One vector is turned by the same rotation once a tick. Each row is the vector after some number of ticks, and that number follows the row.
The counts run from 0 to 177.
[ -2   4 -13   7  19  -1   9  -1  18   6  -4  -4  10   0   2   3 -11   0
   8  14  10 -13   5  17  -3 -10  -6   5  -2  15   6  -6   3 -12   5  -9
  -3   7 -11  14 -23  -6  13   5 -11   3  11  13  -5  -6  10  -6  -9  10
  -1  -1  -3   5  13   7  -9   9   6  -1   0   0   5   6]  113
[-12   3   3   6  -4  -9   5   0   0 -11  10  13  19  13   8   2   6 -17
  -6   4 -14  10 -10  -1  -2   8   4  -3  13 -11   4  -3 -16  17  -2   6
   6  10  -2   3  10 -12  -5   8 -11   1 -12  11  -2  -1   2   2   1 -12
   8  -5  -9  -5 -10   2  18   2 -10 -10  -3  -2   0   0]  154
[ -6   0  -2  -5   0 -14   4   0  -1  -2   3  14  -1   3  -3  -5  12   6
   1  -7   6  -9  -2  -8  -7   5   3  -1  16  -4  -7   3  -6  11  -3  11
   9 -10   6   8  23  -6 -11   5  -6 -15   4  -3   3  -6  -6  -7  25  -8
  -3 -13  17   0  13   0   4  -3  -1 -11   1   3  -1 -10]  76
[-12  -4   7  10  -7   8   8  -5  -8  -3   7   2   7  -4  -8  12   5  -1
   2   5 -11   3  -9  -5  -2   1   0  -3   6  -6  10 -14  -1  -3  -2   4
   5  -3  -2  14   0 -18 -10  -2   8  -2  -1  25   9   9  12  -5  -7 -17
   5   7  -4  -4 -10  -5  17  12  -8   2   2  -5   1  19]  97
[ 11  -5   5  -9  19   6 -12  -6  -2  14   3  -8   5  12  10 -12 -12  -2
  -2  17   9  12  -1   4   0   4 -15   3  -2  10  12  -6   1  12   9 -16
  -8  10   4  -4  -8   8  19  -4  -1   0   2 -12   1   2  -9  -5  -2   8
   2  -3 -11   2   2  11   2 -14   1 -10  -2  -2   1  -9]  164
[ -6   6   4   4  -8   7   0  -6  -2 -14   2  -2  19   9   9   0   4 -15
   3   5 -10  16  -9  -4  -6  -7   4   6  -4  -6   8  -5  -3  17   1  -1
  -1   8   8  -2  11  -4  -1   8   3  11  -8  12   7   2  10   9  -8   1
  10  -4  -9  -8 -12  -2  30   8  -7  -3   2 -10  -2   0]  45
[ 18   3   1  -6  16   8  -4  -8   0  10   1 -16  -4  17  15  -9 -18 -11
  -2   4   9   5  -9  -4   3   1  -8   4  -4  10   9  -7   4  -1  11 -14
  -7   7   6   6 -11   8  15   0   8   8   9  -6   3  -4  -5  -8   6  20
   4  -5  -4  -6   0   8   2  -2  -2   7 -10  -1   1  -7]  168
[ 14 -10  -5  -2   7  -7  -2  -4  11   2  -5  -8  -2  -1   4 -11 -10  -1
  14  -2  17 -11   3  10  -3  -6  -3   8  -2  17   4   2   7 -12  16  -1
 -16  -8 -11   1  -8  12  14  -6   3  -3  16  -5  -4 -14  11  -2   7  13
   2   9   0  -4  10   7  -6  -9   7  15   1   4   1   8]  6
[-10   0  -5   5  -9  -7   3   5  13 -19  -6  16  17   4 -13   0   4   6
  13  -1   6  -7  -2   7 -13 -11   1  13  -9   8  -1   6   1  -1   7   9
  -2   0   4   1  20  -9   2   1   2   2   3  18  -2  -7  23   3  -1 -12
   1  -9  14  -7  -1  -6  10  10   1  -3   6   6  -7   6]  125
[  3  11   9  -5  -7  13   5  -3 -14  -4  -7  -5   0   5  -5   7  -6   7
  -4   3  -1   9  -6 -14   5 -13 -11   6 -19  -5   0   8   5  -4   2  -6
  -7  -1  10   5   1  -4   2  12  28  11  -4  10   9   1  13   6  -5   3
   7  -9   2 -13  -4 -15  10  13  -8   0  -6  -9  -6  -5]  175
[ -1  -7   3   6   6   5  -3   0   4 -12   3  -1   7  16   5  -1   2 -12
  -2   5 -16  17  -5  -1   2   6   1   4  -9   1  11  -2   1  15   9  -7
  10   8  19   0  13  -8   1 -12   3  10  -3  13   6   3  10  -6 -10 -15
   0  -8   4 -18 -15  -3  18   0  -4   5   8   7  -8   9]  43
[  6  10  -3  -7  16   4  11  -9   2   1   4  -7   7  -3  13  -5 -20  -4
  -2  11   5 -10  -1   5   6   4  -5   7  -1  16  -2   9   3  -5   2  -4
  -9  -3   0  15 -19   2  16  14  -2  -1   7   4   5 -14   5  -3   6  12
  -7 -20  -1  -4   9  11 -14  14  -5   4  -5   6  -2   2]  60
[ -5  -5   6  -1 -16 -15   4   5  10 -18  -3  28   1   7  -4  -1  12  -3
   7  -9  -9  -9 -11   8  -4  12   5   6   7   2  -1   7  -3  -2  16  15
   5  -5  -7  -4  20   2  -4  -2   0  -6  -6   8  -6  -2  15  -6   8 -16
  -7  -5  12  -6  -4  -2   3  15  -5  -5  -1  11   2   9]  19
[  1   2  -2   3   4  -1  -2  -9   6   1  -1   2  10  -6  -5  -3  -8   6
  15   6  20  -9   3  18 -15 -11 -10   1   2  15   1  -3  -3  -7  -3  -4
 -20  -6 -12   5 -14   5  12   9  -5  -5  11   7  -4 -10  16   6   0  13
   7   5 -10   8  17  13  -1   1   3   0   5  -8   3   3]  4
[  7   2   2  11   7  -3  -5   2   1   5  22   2 -18   5  22   3 -11 -20
   3   0  -1  -1 -12  12   2  -6  -1   6  12   2   7  -5 -14  -1  -4  -6
  -8   8  -6  -9 -11   1   6  13 -14  13   5  -2  -2  10  -6   3  -7  12
   4  15 -12   4  -2  11  -6  -2  -4  -1   2   2  -7 -12]  33
[  0  14   8  -9  10  10  -2 -20  -5   5   0  -7  14  -4   9  -4 -11   1
   7  22   4  -1   6   9  -1   0 -13  -2  -3  10  -1   1   3   5  -1   0
 -17  -1   2   7 -16   3  16  21  -2  -2  -3  -3   9  -8   5   7  -4  10
  -1  -8 -11   8  11  11  -7   5  -5  -7   2  -7   5  -8]  57
[  4  -8   7   0  -8   5   6  -6   1  -2   2  -3   8   0   6  -3  22  -6
  -1   2  -7   1  -8 -16   6   4   3  -2   7  -4  14 -17   8   1  14  13
   6  -5  -3   4  12  -5  -4 -11   7  -3  -4   3   6   8   4  -7  -6 -17
   3  20  -6  -9 -14  -3  23   3  -2   2   4  -3  14  15]  99
[ -2  -9   6  13   7 -10   7  15  -2  -7   9   2 -21   2  12   7 -19 -14
  -3  -9 -19   6   1   7  10  10   1   1   5  -7   1  15 -10 -11  -1  -4
   3  -7  -1  -1 -11  -5  -8   5   0  11   0   9   1  -2   2  -7   2  -8
  -5  -3   8  -9  -8   5 -12   3  -8  14   3  15 -16   8]  145
[-13   5   6  -4  -1  -1   6   3   1 -13  -7 -10  23   8   9  -2   9  -9
   7   9 -11  16   1   0 -10   2   1  -1   5  -6   8   1  -9  25   0  -5
   8   7   6  10  16  -4   1   7  -6  -2  -7  11   5 -13   7  -5  -2   1
  -2 -19   1   3   0   5  20   8  -8   2   3  -4   3  -3]  48
[  4  -1   8  -2   1  -2 -17 -13 -10  13  15   4 -18  -3  -5  -6   5  10
  10   7  14   0  -5  -1  -9  -3 -10  -4  12   2   0  -7  -1  -1 -12   3
 -12  -8   3  -4   4  -1  -3   9  -6  -9  11 -12  11   9 -16  -1  12   0
   2  15  -2   8  12   7  -2 -16   1 -14   4  -6   1 -13]  82
[  3   2   5 -11  -4  -8  -7  -2 -11   6   5  11  -9  -1  -1 -10  15  11
   2  -3   8  -5  -1 -12  -5  -6  -3  -3  12 -12  -6   2  -7   8  -9   9
  -6  -6   5  -3  20  -5 -13  18  -3 -12   5 -16   4  -1 -19  -1  17  -3
   6   7   6   6   9  -3   4 -10   1 -12   2  -8   5 -22]  78
[  8 -10  -8   7   8  -5   8   9  13  -5 -10   1  -6   8  -8   2  -5   9
  -1  -5   2   0  10  -1   5 -18  -6  12 -22  -2   1   9   5 -14  14 -11
   2  -1  -1   2   2  -4   0  -8  13  11   9   4  -5  -3  13  -6  -5  -6
   4  -1  14 -14   0 -13  -3   2  12   9   5   6 -12   0]  120
[  6 -10   0   8  12  -1   0  -3  -4   4  18  -8 -25  -7   7   1 -11  -9
   5  -7   4  -7 -11   0   0   4   3   0  13   6   7  -8   1 -10  -5  -6
   0 -11   4   7 -10  -6  -7  -6  -6  -3  23   8  10  -3  -6 -14  12   2
  -5   5   7   0  11   9  -1  -2  -3  14   0   6  -8   9]  88
[  1  -3   5   9 -11  -8   4   9  -6  -8  -4   8  -8  -2 -13  10 -15   6
   8  -8   0  -4   1   9  -2 -12 -10   5  -6  -1  -9  18  -6 -21   3  -3
 -11 -11 -14   2 -13   0  -1  14  20   5   1  15  -2  -4  22   5   1  -1
   7   4   5  -9   1  -5  -3  11  -2  12   0   1 -13   1]  12
[ -5  -1   0  11  12  -6  -6   0   5   3  21   7 -14   6  13   2 -14 -15
   6   4  -6  -5 -11  22  -1   2  -1   2  13   5   7  -2 -10  -2  -7  -8
  -3  11  -4  -2 -12  -5   4  11 -23   9   7   8  -3   7  -7  -5  -7   8
  -7   1  -7   8   4  15  -9   1  -2  -6   3   2  -5  -9]  32
[  0  -6   6  -7   1 -11  -1   4   3   1   2   4  15  17  18 -11  14 -16
  -8   0 -10   8  -5  -7   5   6   2  -3  11  -9   9  -2 -10  19  13   2
  11   6  -3  -4  15  -1  -2  -1  -9  -5  -7 -10  -3  -5 -11  -9   6  -4
   9  -2  -3  -6 -10   5  16  -7  -2  -6  -6  -3   6  -4]  156
[ 10  -2   5  11  -1   3  -1  -3 -14   7  15 -13 -29  -5   7   6  -6 -12
   2 -10   4   0 -10 -10   3  -9   0   1  11  -6   4  -9  -4 -11  -9  -6
  -5  -8   0   4 -10  -2 -13   5  12   5  16   5   9   6  -3  -4   3   6
   7  21  -1  -5   3  -2   5   2  -2  18   0  -5  -5   2]  90
[  0   1  -5   8  -7  -2   3   3   4 -13  -9  15   5   5 -16   7   2  10
   8  -4   5   1   3   1  -4 -27  -9  14 -19  -3  -7   9  -1 -11   4   4
  -8   1  -4  -3   4  -7  -2  11  12  12   5  12  -2   1  22  12 -10  -5
   8   4   1 -11  -2 -16   8   8   5   0   5  -1 -10  -5]  122
[ 14   2   1 -10  14   1  11  -3   1   7  -5  -8  -6   4  13  -5 -18  -1
 -12  -4   2  -9   6 -10  17   2  -5   8 -10   3  -2  14   6 -11  13  -7
  -3  -8   7  11 -12   3   9   9  10   2   5  -7   3 -11   5  -5  11   5
  -6 -12  10 -16   4  -1 -17   7  -1  14  -8   8  -5   0]  63
[  0   0 -14   8  14  -8  14   6  12  -4  -9  -6   0   2  -2   6 -13   0
   5  -1   5  -8   6   4   2 -22  -3  12  -5   4   1   6  -1 -17   6 -12
   2   2 -11  13 -19 -11   4   6   4  12  13  14  -8  -6  13  -4  -4  11
   3  -5   6  -3  13  -4  -6  11   8  11   2   1 -10  -1]  117
[ 10  -4  -5   0  13   1   1  -9  14  16  -7  -7  10   1   9  -8   3   4
   3  17  11  -4   7   6   2 -10 -14   2  -2  11  12 -10   9 -12  16  -1
 -10   7 -10   2 -13   3  17  -3  -2  -3  10  -9  -3   3   1  -3 -16   8
   3  17 -12   3   4   6  -7  -2  11  -5   4  -5  10  -1]  111
[  6   3  -4  -5  -1   1   4  -8   4  -7   3  18   6  10  -5  -9   6   4
 -11  -9   0 -11  -6 -15   2   5   1  12 -10   1  -7   3   8  -1  14  16
   2  -4  15   3  15  -8   1  -1  11  -4   3  -5   7  -3   2  -2  18 -17
   1  -8  11 -22  -5 -15   5  -2   0 -12  -3  10  -5   2]  71
[  1 -13  -1   5  16  -6  -9   4  10   4  20   8 -11   8  13  -3 -10 -10
   9   7  -3  -4  -4  20   0  14  -1   5  14  11  11  -3  -5  -1   5  -6
   3   8   1  -5  -7   3   8  -2 -19   3   6   2  -3   6  -9 -10  -5  -1
 -11   3  -1   6   2  16 -15  -8  -1  -4   8  14  -5  -2]  31
[ 11   1  -2  -2   8   4   9  -3  -4   0  -3   9  -7   6  -1  -2  -9   9
 -15  -4  -2  -3   6 -16  14   0  -9  10 -19   1  -7  13  11  -9  12   5
   0  -9   9   3  -2 -10   3   2  19   1   0  -2   7  -3   7  -4  11 -11
  -1 -10  12 -22  -5 -18  -7   3   1   1  -4  10 -12  -1]  67
[ -3 -13   6  -9 -10 -15  -8   7   6  -5  -7   5  -4  -6   6 -11  14   6
  17  -5  -2   2   9  13  -9  -2  -3   1   4   1  -2  15  -1   2  10   4
  -3  -8  -2 -11  24  13   1  -1  -6 -11   0 -17   1  -9  -3  -2   4  -4
  -7  -3  12   9   9   7  -5  -5   5   2  11   5   2  -8]  132
[ -7   7   1  -5  -5 -12  -2  -3  -5   0   2  14   1  -1  -6  -4  12   5
   2  -2   4  -5  -6  -9 -12  -5  -5  -4  14 -11  -9   3 -10   5 -14  10
   5  -4   0   4  20 -10 -13  18  -9 -12   4  -2   6  -4 -10  -1  22  -2
   2  -8   7   3  17  -3   4   0  -1 -15   2  -5   1 -18]  77
[ -1 -14   7  12   6   1   4   6 -11   5   9 -10 -23  -6  -3   6  -9  -2
   0  -6  -7   4  -2  -7   8   1  -1  -6   5  -2   9  -3   2 -13  -6 -11
   9 -11   5   9  -5 -10 -11  -8   8   2  17  16  11   4   3 -15   5 -11
   2   6  12  -5   0   0   3   0  -5  20   4   3 -10  16]  92
